In the data rows, 128 means zero.
Here are some points:
[135 113 153 188  87  69  71 119 125 178 111 101 104 115 231 156]
[136 100 177 153 111 156 121 135  94 156  85 112 100 138  71 110]
[131 145 110 115 134 121 137 131 143  98 143 136 142 107 153 135]
[121 108 124 106 102 115  87 155 138 102 137 122 116  96 173 125]
[110 164 119  52 194 197 219 170 122  71 166 168 184 149   0  87]
[126 114 150 182  67  72  51 132 124 145 113  93  91 104 255 126]
[140  74 169 227  52  55  59 119 128 175 102  71  71 113 255 153]
[128 159 107  80 174 169 176 135 132  96 137 160 161 156  12 110]
[146 128 140 188 154 131 159  69 112 197 111 118 124 166 126 140]
[170 133 142 132 186 143 186  89 114 206 105 145 159 167   0 123]
[104 110 114 133  73  60  69 129 143 114 128  87  85  87 255 175]
[135 119 139 130 131 152 146 134 115 140 115 121 104 141  92 106]
[156 100 158 217  82  72  75  97 112 189  97  81  68 120 248 153]
[164 172  81  85 238 130 192  79 119 130 161 150 182 149  83 156]
[127 141 154 110 156 184 171 121 115 137 106 176 155 174   0  91]
[118 136 142 124 117 136 112 143 119 121 120 114 130 134 119  95]
[155 140 119 155 168  89 116  77 148 161 139 129 151 141 198 183]
[112 117 129 107  78 146 111 160 127  86 137 132 122 117 119  98]
[103  92 141 137  34  81  27 174 120  91 128  92  69  68 255 138]
[136 141 143 105 178 207 203 127 121 122 106 185 175 170   0  81]
[157  95 144 208 110  69 107  73 129 182 126  84  86 133 255 162]
[108 110 159 157 102 122 114 153 116 135 119  98  90 125 147  95]
[106 118 118 125  89  97  58 171 122  83 150  88  95  88 228 141]
[126 140 131  73 135 189 152 160 121 100 127 164 158 147   0  88]
[107  90 168 139  65 175 123 160 109 139  88 113  94 130  50  85]
[118 139 124  77 142 187 147 153 121  96 133 154 145 133  53 109]
[142 153 110 106 181 144 158 108 136 126 126 136 153 147  61 123]
[125 147 111 111 155 153 185 112 135 137 133 174 172 155  36 114]
[139 121 177 158 151 215 184 120 104 173  82 148 159 180   0  61]
[160 133 129 157 200 152 171  78 108 185 100 146 158 189  46 125]
[ 81 113 138 103  62 139  92 172 126  76 123 131 102 106 152  94]
[144 122 123 156 142  99 107  96 140 159 117 114 133 125 201 170]
[121  90 181 211  59  77  51 118 136 187  96  86  69 113 246 129]
[109 149 105  76 161 175 167 140 135 103 136 154 168 146  25  94]
[148 142 129 132 172 159 166 117 132 145 139 142 155 171  17 103]
[114 132 135  84 139 162 143 159 135  76 130 167 136 122  47  97]
[ 91 103 122  98  77 120  80 174 126  79 136 101  70  86 225 106]
[111  92 112 149  89  69  80 138 112 106 143  78  69  75 255 167]
[ 91 115 117 114  86  83  72 179 128  85 133  94  91  68 255 151]
[123 124 155 133 111 141 130 133 125 132 118 129 130 123 129 141]
[107 113 164 127  90 170 154 167 121 132 102 159 115 131  24  76]
[134 123 122 159 127  75  88 101 133 132 131  78  87 119 254 168]
[135 131 162 147 137 182 169 128 107 168  92 156 143 172   0  84]
[109  96 119 146  58  73  48 154 141  94 161  82  89  81 255 155]
[130 148 124 143 176 125 131  79 126 159 130 143 144 154 108 151]
[130 149 162 107 171 202 194 121 122 144 108 176 183 179   0  75]
[ 94 103 131 136  42  98  58 169 131  82 128  70  48  71 255 133]
[134 159 126  64 171 183 184 155 144  83 136 177 172 129   1  95]
[119 105 136 172  99  87  81 130 130 148 110  97  99 103 229 148]
[121 113 109 153 111  90  80 125 139 125 139  91 103 116 226 155]
[121 130 109 123 122  74  88 123 137  91 159  98 114  88 255 176]
[107 100 139 128  46 107  61 200 148  95 141 103  77  68 233 124]
[157 156 115 107 183 152 170  95 146 138 141 158 174 166  62 144]
10 more points follow, each with its number after it:
[108 109 104 117  80  73  72 155 143  82 157 107  96  63 255 142] 0
[127 114 135 152 101 102  89 134 140 150 121 105 113 107 182 149] 1
[122 122 125 173 103 106 107 111 111 145 129 119 129 121 179 139] 2
[117 158 110  98 185 135 186 115 114 126 164 146 160 148  78 135] 3
[119 106 119 149 105  84 105 136 120 130 131 110  78 107 255 128] 4
[111 131  85 118 106  44  84 121 161  92 168  95 113  68 255 186] 5
[134 124  82 146 125  22  68  90 161 127 144  95  95  85 255 201] 6
[123 107 162 136  83 189 135 154 127 138  99 146 131 158   8  61] 7
[125 123  80 110 122  52  96 110 142  76 168 101 124  78 255 182] 8
[139 111  94 172  93  33  58  94 150 143 135  71 101  71 255 200] 9
Which of these numbered points is nearest to each point below, ignoring the direction in which the first points spread most? Its number follows each.
[116 133  61 117 121  47  70 124 148 101 178  93 118  68 255 190] > 5
[113 119  85 151 133  33  75  94 155 116 160  77 104  81 255 217] > 6
[136 153 127 149 184 165 190 101 112 151 104 167 159 178   8 116] > 2
[168 162 100 114 225 166 206  81 114 185 132 161 200 175  11 130] > 9
[149 111 104 179 115  13  61  97 147 166 136  80 110  95 255 201] > 9
[122 157  65  79 178 118 130 124 140  79 170 145 155 112 176 154] > 8
[129 158  81  95 176  93 140 109 148 118 182 134 160 121 184 178] > 8
[115 134 112 115 115  93  98 135 152  96 167 106 123  79 209 169] > 5
[143  98 142 208  95  69 104  98 131 183 120  80  97 123 255 170] > 2
[100 107 185 132 104 227 176 165  95 126  88 171 134 144   0  31] > 7
[101  99 108 106  49  76  50 168 143  79 142  89  72  61 255 147] > 0
[127 149  67 105 165  50 113 107 156 103 182 115 135  93 255 195] > 8
[130 114 149 167  80 115  79 145 141 138 112 100  84 111 194 122] > 1
[115  88 160 167  47  67  40 150 139 148 127  88  70  86 255 155] > 1
[137 159 121  81 191 209 208 127 136 112 138 169 177 158   0  78] > 4
[111 141 108  86 133 158 146 143 137  85 148 144 148 107  93 102] > 0
[136 114  99 189 125  40  71  81 138 161 145  86 114 109 255 201] > 9
[103 104 194 133  57 207 135 179 109 132  84 134  86 137   0  28] > 7
[168 159  99 134 188  83 142  75 135 160 127 135 150 152 168 171] > 6
[106 135 112  77 157 164 154 150 124  77 149 152 139 107  88 104] > 0
[145 152 126  79 184 192 194 131 119 118 141 182 180 163   0  77] > 4
[124 129  70 111 135  43  53 121 155 114 174  97 120  74 255 192] > 5
[123 165 113  56 155 184 180 153 114  74 141 185 157 140   0  94] > 0
[146 140 119 152 160  95 124  79 131 158 124 106 143 138 157 149] > 9
[160 177  98  89 253 155 221  77 133 157 144 173 203 189   0 143] > 6
[140 126 128 122 178 157 167 120 102 126 126 142 134 161  49 111] > 4
[116 112 107 142 116  44  64 107 142 149 160  84 101  94 255 217] > 6
[120  86 174 164  65 162 116 151 116 150 102 126  90 128  82  83] > 7
[108 128 122  97 116 115 104 170 127  64 137 131 120  95 171 114] > 0
[ 96 126  90  86  82 113  69 187 127  50 167 115 105  72 211 128] > 0
[ 97  74 170 164   7  80  33 164 139 137 122  74  45  76 255 118] > 7
[106 124  66 122 127  31  53 110 146  92 180  92 110  69 255 213] > 5
[127 139 101 129 161 128 145 113 131 123 156 128 133 139 152 145] > 3
[ 93 170 108  25 135 188 165 205 123  48 171 167 160 105  24  82] > 0
[154 172 113 107 221 176 221  71 117 158 130 182 199 196   0 132] > 9
[ 99 124 108  93  87 107  73 159 134  64 152 114 105  96 227 134] > 0
[139 165 123 112 213 154 194 104 123 138 141 158 156 157  53 132] > 3
[150 114 109 185 128  50  99  84 132 163 142  97  94 115 255 209] > 9
[113 122 103 139  93  59  89 125 124 116 141  97 106 110 255 173] > 3
[128 114 133 163 113  96 109 121 138 140 124  97  97 101 226 128] > 4
[ 95 166 106  38 115 157 129 192 128  59 149 146 139  96  98 102] > 0
[133 191  95  75 229 146 186 108 135 113 149 173 199 161  36 147] > 5
[121 119 117 159 121  36  70  87 134 139 136  97 100 112 255 201] > 6
[138 172 102  72 205 176 197 115 117 112 142 174 176 163   4 109] > 3
[160 131 101 149 178  88 143  70 122 174 134 113 124 145 190 168] > 9
[147 115 122 161 134  44  68  98 148 151 132  85  90 109 255 181] > 9
[147 148 103 134 176 103 125  83 133 167 150 130 156 128 172 170] > 6
[123 128 127  89 127 127 105 152 142  91 148 130 127  97 164 129] > 0
[127 115 107 147 105  65  93 124 138 118 159  94  86  82 255 162] > 3
[140 126 129 124 135 152 116 124 130 133 116 118 145 128 119 125] > 1
[125 136 116  90 127 151 126 159 131  73 133 147 146 112  76 113] > 0
[129 148 120  66 148 151 152 162 136  87 156 147 144 119  96 120] > 0
[133 146 113  85 140 141 134 173 126  94 151 160 151 121 108 123] > 0
[ 98 133 102  93 103 133 111 145 129  68 131 132 118 103 152 132] > 0
[124 128  77 136 149  96 114  95 117 127 140  99 127 123 197 156] > 3
[129 105 119 164 123  72 108 110 126 144 141  97  95 116 255 164] > 4
[133 111 103 184 134  41  87  95 131 145 140 104  93 108 255 199] > 6
[120 180  82  44 211 166 190 132 130  86 158 181 197 143  24 128] > 5
[123  98 138 158  71 105  78 159 143 130 116 102  99 109 190 132] > 1
